Here is a table of points, one per row:
array([ 0.6, -0.8, -0.3,  1.2, -0.2, -0.4,  1.3,  0.1])
array([ 1.5, -1.2, -0.5, -0.4, -1.8, -0.5, -2.3, -1.1])
array([ 1.1, -0.4, -1.1, -1.2,  0.6, -1.7, -1.2,  1.3])
array([-1.8,  2.3,  0.5,  0.0, -0.1,  1.5, -0.6, -2.0])
array([ 0.7, -0.4, -0.6, -0.5,  0.5, -1.6, -0.6,  1.5])
array([ 0.4,  1.6,  0.7, -1.4, -0.4,  0.7,  1.0, -1.6])
array([-1.4, -1.4,  0.5, -1.1,  0.6, -0.7, -0.2, -1.0])
array([ 0.7,  1.4,  0.7,  1.1, -1.3, -0.9,  0.7,  0.7])
array([-1.9,  2.1,  0.4,  0.5,  0.4,  2.1,  0.6, -1.9])
array([-0.8, -1.3, -0.1, -1.5, -0.4,  1.9, -0.5,  0.2])
array([-1.4,  1.5, -0.3,  0.8,  0.7, -0.9,  0.4, -0.5])
array([ 0.7, -1.1,  0.5, -1.3,  0.3,  1.4,  0.0, -0.1])
array([-1.1,  0.6,  0.6, -0.8, -0.7,  1.9, -1.1, -1.9])
array([-0.7, -0.9,  0.4,  0.0,  0.7, -1.7, -1.8,  1.3])
array([-2.2,  2.2, -1.9, -1.6, -2.8, -1.3, -0.9, -1.5])
array([ 1.3, -1.1, -1.1, -1.2,  0.7,  0.0,  0.5,  0.8])
array([ 0.5, -0.7,  0.3, -0.4,  0.8, -0.3,  0.2,  1.5])
array([-0.5, -0.1,  0.7, -0.4,  0.7,  0.6,  0.4, -1.2])
array([ 0.8,  0.2,  0.7, -0.2,  0.8, -0.7, -0.8,  1.2])
array([ 0.6, -0.1,  0.5,  0.6,  0.9, -1.0, -1.5,  1.3])
array([-1.8,  2.3, -0.6, -1.4,  0.2,  1.7,  0.8,  0.3])
array([ 1.4,  0.2,  0.3,  0.7, -2.1, -1.7,  0.7,  1.2])
array([1.5, 0.3, 0.1, 0.0, 0.3, 0.2, 1.2, 1.9])
array([ 1.2, -1.1,  0.8, -0.2,  0.4,  0.3,  1.1,  0.7])
array([-0.6, -1.2,  0.5, -0.4,  0.7, -1.1, -0.8,  0.2])
array([-0.6,  2.4,  0.2,  0.9,  0.7,  1.7,  0.7, -2.1])
array([ 0.1,  2.3, -0.3,  0.2,  0.6, -1.5, -1.1,  1.5])
array([ 1.2,  0.2, -0.2, -0.5,  0.5, -1.2,  1.4,  1.2])
array([ 1.5,  0.6,  0.5, -0.4, -1.6, -1.5,  0.9,  1.3])
array([ 0.3,  1.7,  0.0, -0.7,  0.8,  2.5, -0.1, -0.7])
array([ 1.6,  2.5,  0.6,  0.9, -2.8,  0.8,  0.8,  1.6])
array([ 0.6, -1.1, -1.8, -1.4,  0.7,  2.0,  0.6, -0.5])
array([ 0.2, -0.6,  0.5,  0.6, -1.7, -1.4,  0.5,  0.0])
array([-1.3,  1.3,  0.7, -0.5,  0.9,  2.0,  1.3, -1.8])
array([-1.3, -1.1,  0.3,  0.4,  0.7, -1.2, -1.8,  1.0])
array([ 1.7, -0.3,  0.8,  0.7, -2.2, -1.5,  0.8,  1.6])
array([ 0.1, -0.1, -0.3,  0.7, -0.2, -1.1,  0.0,  1.3])
array([-0.2, -1.2,  0.0,  0.6, -0.1, -1.2,  0.4, -0.5])
array([ 0.2, -1.1, -0.3, -0.4,  0.6,  1.4,  0.9,  0.3])
array([ 0.3, -0.8, -0.4, -0.7,  0.8,  1.9,  1.0, -1.6])
array([-1.4,  0.8,  0.0,  0.2,  0.6,  1.3,  0.5, -2.0])
array([-0.5, -0.8, -0.4,  0.1,  0.5, -1.1,  0.3, -0.9])
array([-0.5, -1.1,  0.7,  0.6,  0.6, -0.6, -0.6,  0.1])
array([-0.2, -0.6,  0.5,  1.6,  0.9, -1.2, -0.9,  1.5])
array([-0.4, -0.9,  0.8, -0.5,  0.9, -0.5, -0.4, -0.9])
array([ 0.3, -0.2, -1.6,  0.3,  0.4,  2.2, -1.0, -0.2])
These points spread out most along one direction. How many in every 100 of the points above lie lower along it than each point below? Answers are rounded to whole numbers. More than half of the points above lie lower than the first one.
array([-0.7, -1.3,  0.2,  0.4,  0.4,  1.2,  0.2,  1.0]) 43
array([-0.6,  0.0,  0.8,  1.2,  1.1, -0.3,  0.3, -0.6]) 41
array([-0.5,  0.0,  0.4,  0.1,  0.7,  1.2,  1.1, -2.1]) 17
array([-0.3, -1.1,  0.2,  0.5,  0.5, -0.5, -0.3,  1.1]) 67
array([-0.9, -0.9, -0.9,  0.5,  0.4, -1.1, -0.1, -1.1]) 43
array([ 1.4, -1.2,  0.5, -0.1, -1.1,  0.3, -1.0, -0.7]) 46
array([ 0.7, -0.9,  0.0,  0.8, -0.9, -1.3,  0.9,  0.2]) 80
array([-0.3, -1.2,  0.6, -0.2,  0.5,  0.7,  0.0, -0.4]) 39
array([-0.6, -0.5,  0.2,  0.6,  0.4, -1.1,  0.8, -0.3]) 46
array([ 0.8, -0.7, -1.1,  1.2,  0.0, -0.9, -0.1,  1.4]) 89
array([ 0.5,  1.9,  0.5,  0.1,  0.8,  1.6,  1.2, -2.0]) 13
array([ 1.5, -0.1, -2.2, -0.1, -1.2, -1.3,  0.7,  1.1]) 89
array([ 1.7, -1.2,  0.1,  0.8, -2.0, -0.4, -0.7, -1.1]) 65
array([-0.1, -0.1, -2.1, -0.5,  0.6,  2.0, -0.6,  0.8]) 33
array([-1.3, -1.1,  0.6,  0.6,  0.7, -1.0, -1.3,  0.6]) 63
array([ 1.2, -0.3,  0.9,  1.5, -1.6, -1.3,  0.6,  1.6]) 98
array([-0.4,  0.4, -2.3, -0.2,  0.0, -0.6,  0.9, -1.2]) 33
array([-0.6, -0.9,  0.6, -0.3,  0.0,  1.3, -1.6,  1.0]) 43
array([ 0.1, -0.5, -1.1,  1.2,  0.6, -0.1,  0.5,  0.5]) 48
array([ 0.3,  2.4,  0.4, -0.2, -2.3, -1.6, -1.4,  0.4]) 57
array([-0.1, -0.3,  0.7, -0.9,  0.9, -0.3,  0.6,  0.3]) 46
array([-0.9,  0.1,  0.6, -0.8,  0.4,  0.0, -0.9,  0.8]) 43
array([-0.1,  2.4,  0.2,  0.8,  0.8,  2.1,  0.9, -1.9]) 9
array([-1.2,  0.5,  0.5, -0.7, -0.9,  1.8, -1.5, -1.0]) 17
